Turns, then the turns between two rows, first turn first; the first pair answered:
A:
[  9  32 -42  13 -30 -12 -36  37 -19 -11  10]  ->  [  7  -4 -16   2 -52 -33  43   4 -31 -11 -21]
[-30 -30   1  34 -69 -26 -30 -16  -6   6 -10]  ->  [-36 -42  35  13 -64  -8 -10 -23  18   6  -7]
[-11  -5  22 -25  37  12  15   3  21  -1  -8]  ->  [ -6  17 -12  -6  41   5 -28  20   9  -1   1]
[-31 -21  74   6 -52  31  36  -6   2 -62  23]  ->  [-28  18  45  18 -31  48 -43  28  14 -60  53]
K:
[ 33 -25  -3   8  42   7  33   5  12  39 -36]  ->  [  4 -32  46  -5  24  22  43   2  34  10 -13]
[  4 -12 -19   1 -24 -19 -18 -18  -3  17 -15]  ->  [ 24  -1 -23  21   8  -2   9   9  -6  22 -18]
[  4   1  16 -68  75  41  51 -30  22  16  -8]  ->  [-19 -12  28 -89  40  30  26 -56  28   7   0]
T:
[ 16 -23 -14  58 -16 -13  31   7 -23  15 -21]  ->  [ 22 -31   0  29   5  -7  61  -4 -24   5 -15]
[ 24   0 -39   0  36 -26 -21  -9 -34 -26  24]  ->  [ 18 -10 -20 -25  36 -22 -12 -25 -30 -35  31]
[ -5 -24 -12  -8  -3 -29  11 -34 -25   4 -16]  ->  [-10 -23 -16  -1 -14 -31  -2 -33 -23   9 -15]
E:
[  6   3  47 -43  35  39 -29 -21  19  -7  25]  ->  [-13  15  55   3   9  40 -41   8  28 -20  33]
[ 39 -16 -44   4  11 -30  51 -26 -41  52 -64]  ->  [ -5 -22  -6 -55 -25 -48  36 -66 -58 -20 -14]
[ 21  -3  26 -48  53  34   9 -29  13  18  -8]  ->  [-20   5  58 -37   6  25 -11 -21  12 -38  31]
Then:
Between the rows of a pair lie two turns.
[ 14  49 -29  16  27  31 -97  50  26   9  32]  ->  [ 30  49  -2  -2  73  53 -38  61  22 -13  44]
K, T
[ 31  -6  -4  31  -4 -13  49  29 -15 -40 -33]  ->  [ 23 -14   4 -13  -3 -20  47   1 -26 -60 -17]
E, E
[ 13 -18 -48  26   9 -11 -18   6  44  69 -40]  ->  [ -5 -33  -2 -84  22 -18  17 -53  11 -12  12]
T, E
[ 40  56 -54   6  39   4 -14  21  -8  18  46]  ->  [-15  34  23 -29 -13  16 -20   0  27 -25  83]
K, K
[ 14  13 -30  40   8 -33   9  13 -30 -14 -20]  ->  [  0  -6  20  -4  17 -16  48  -7 -19 -43   0]
T, K
[-30  -9 -11 -62 -24 -47  -9 -57 -42 -49  42]  ->  [ -5  38 -38  80  -4 -22  22  53 -46 -35  27]
E, T
[-36  -4  28  -2 -41  -1 -13  -3   7 -29  22]  ->  [  4  22 -20  44  11   5  10  39 -21 -10   6]
T, T
[  3   4  55 -17  -3  -6  45  17   0 -44  14]  ->  [ -6   2   2 -11 -56 -52 -36 -12 -10 -10  -9]
T, K
[-21 -49  70 -29 -24 -50 -35 -27  17  -3  15]  ->  [ 20  -6  -7  69   5 -51 -52  41  -2  39 -15]
T, K
[  8  27  -5  60   9   0  25  49 -20  -3  -9]  ->  [-25  26  31  45 -18   8   5  48   0 -32  18]
K, A
[ -5 -51  78 -59  17  34  65 -68  -4 -20 -18]  ->  [-13  29  41   0  38  84 -86  25  40 -20  45]
A, E
[ -9 -32  55 -29 -40  23  -2 -25   7  -5  15]  ->  [ 17  22 -12  22  -7  29 -63  29 -10   9  25]
A, T
[-37  31  16 -42  11 -22 -53 -16 -20 -13  19]  ->  [ -6  39 -16 -37  48 -24 -34 -12 -44   3   1]
K, T
[-23 -22 -36   3   0 -11  -1 -16   5  22  -6]  ->  [-39 -27 -12  -6 -10  -5   5 -18  15   7   7]
A, E
[-23  -1 -30  29 -57   0 -45   6  69 -11  27]  ->  [ 15  19 -59  63  -5  14 -12  41  53   8  12]
K, K
[-21  22 -25  54 -47 -20 -50  36 -12 -12  12]  ->  [ 22  10   1 -16  50   6  67  18 -43 -41  16]
T, T
[33 10 29 40  9 -8 63 30 37  3 -5]  ->  [ -1  25  35  17 -20  -4 -36  28  61 -15  37]
K, A
[-13   1  30  24  -3  41  15  27  52  -2   6]  ->  [ -2  23 -18  55  -6  19 -19  42  22   0   5]
T, A
[ -3  -7  21 -26 -29   4 -15 -18   4  16 -20]  ->  [ -7   3  15  -1 -41   5 -33   3   6  15 -12]
E, A
[-14 -16  -1 -46   2  33 -30 -25  39  24  21]  ->  [ -3  -7 -59  13 -29 -15 -33 -16  -7  38 -12]
T, A
[ -1   4  18 -13  26  53 -38   2  65  29  15]  ->  [ 11  28 -61  19   8  -2 -72   2  -3  23   6]
E, A
[ 17 -41 -10  24 -58 -63  11 -37   8  23 -70]  ->  [ 34 -36  52  10  15  20  52   5  75  30 -49]
K, A
[  3   3 -40  38 -40   1 -39   3   1  51 -37]  ->  [ 37 -11 -26 -45  39  23  22 -28 -10  42 -32]
K, E
[ -8  12  -9 -21   5   7 -47 -11  10 -11  10]  ->  [ 13   1 -35  -2   5 -23   3 -20 -26  -1 -24]
K, A
[-26   0  26 -25 -18 -13  -8 -14 -37 -61  35]  ->  [-18  -2  27  63 -35  -7  33  33 -21 -23  -6]
E, A
[ 41   1  -4   7  25  12  49   4  -3  14 -16]  ->  [ 43  21 -17   9  37  25   4  22   6  14   3]
A, A
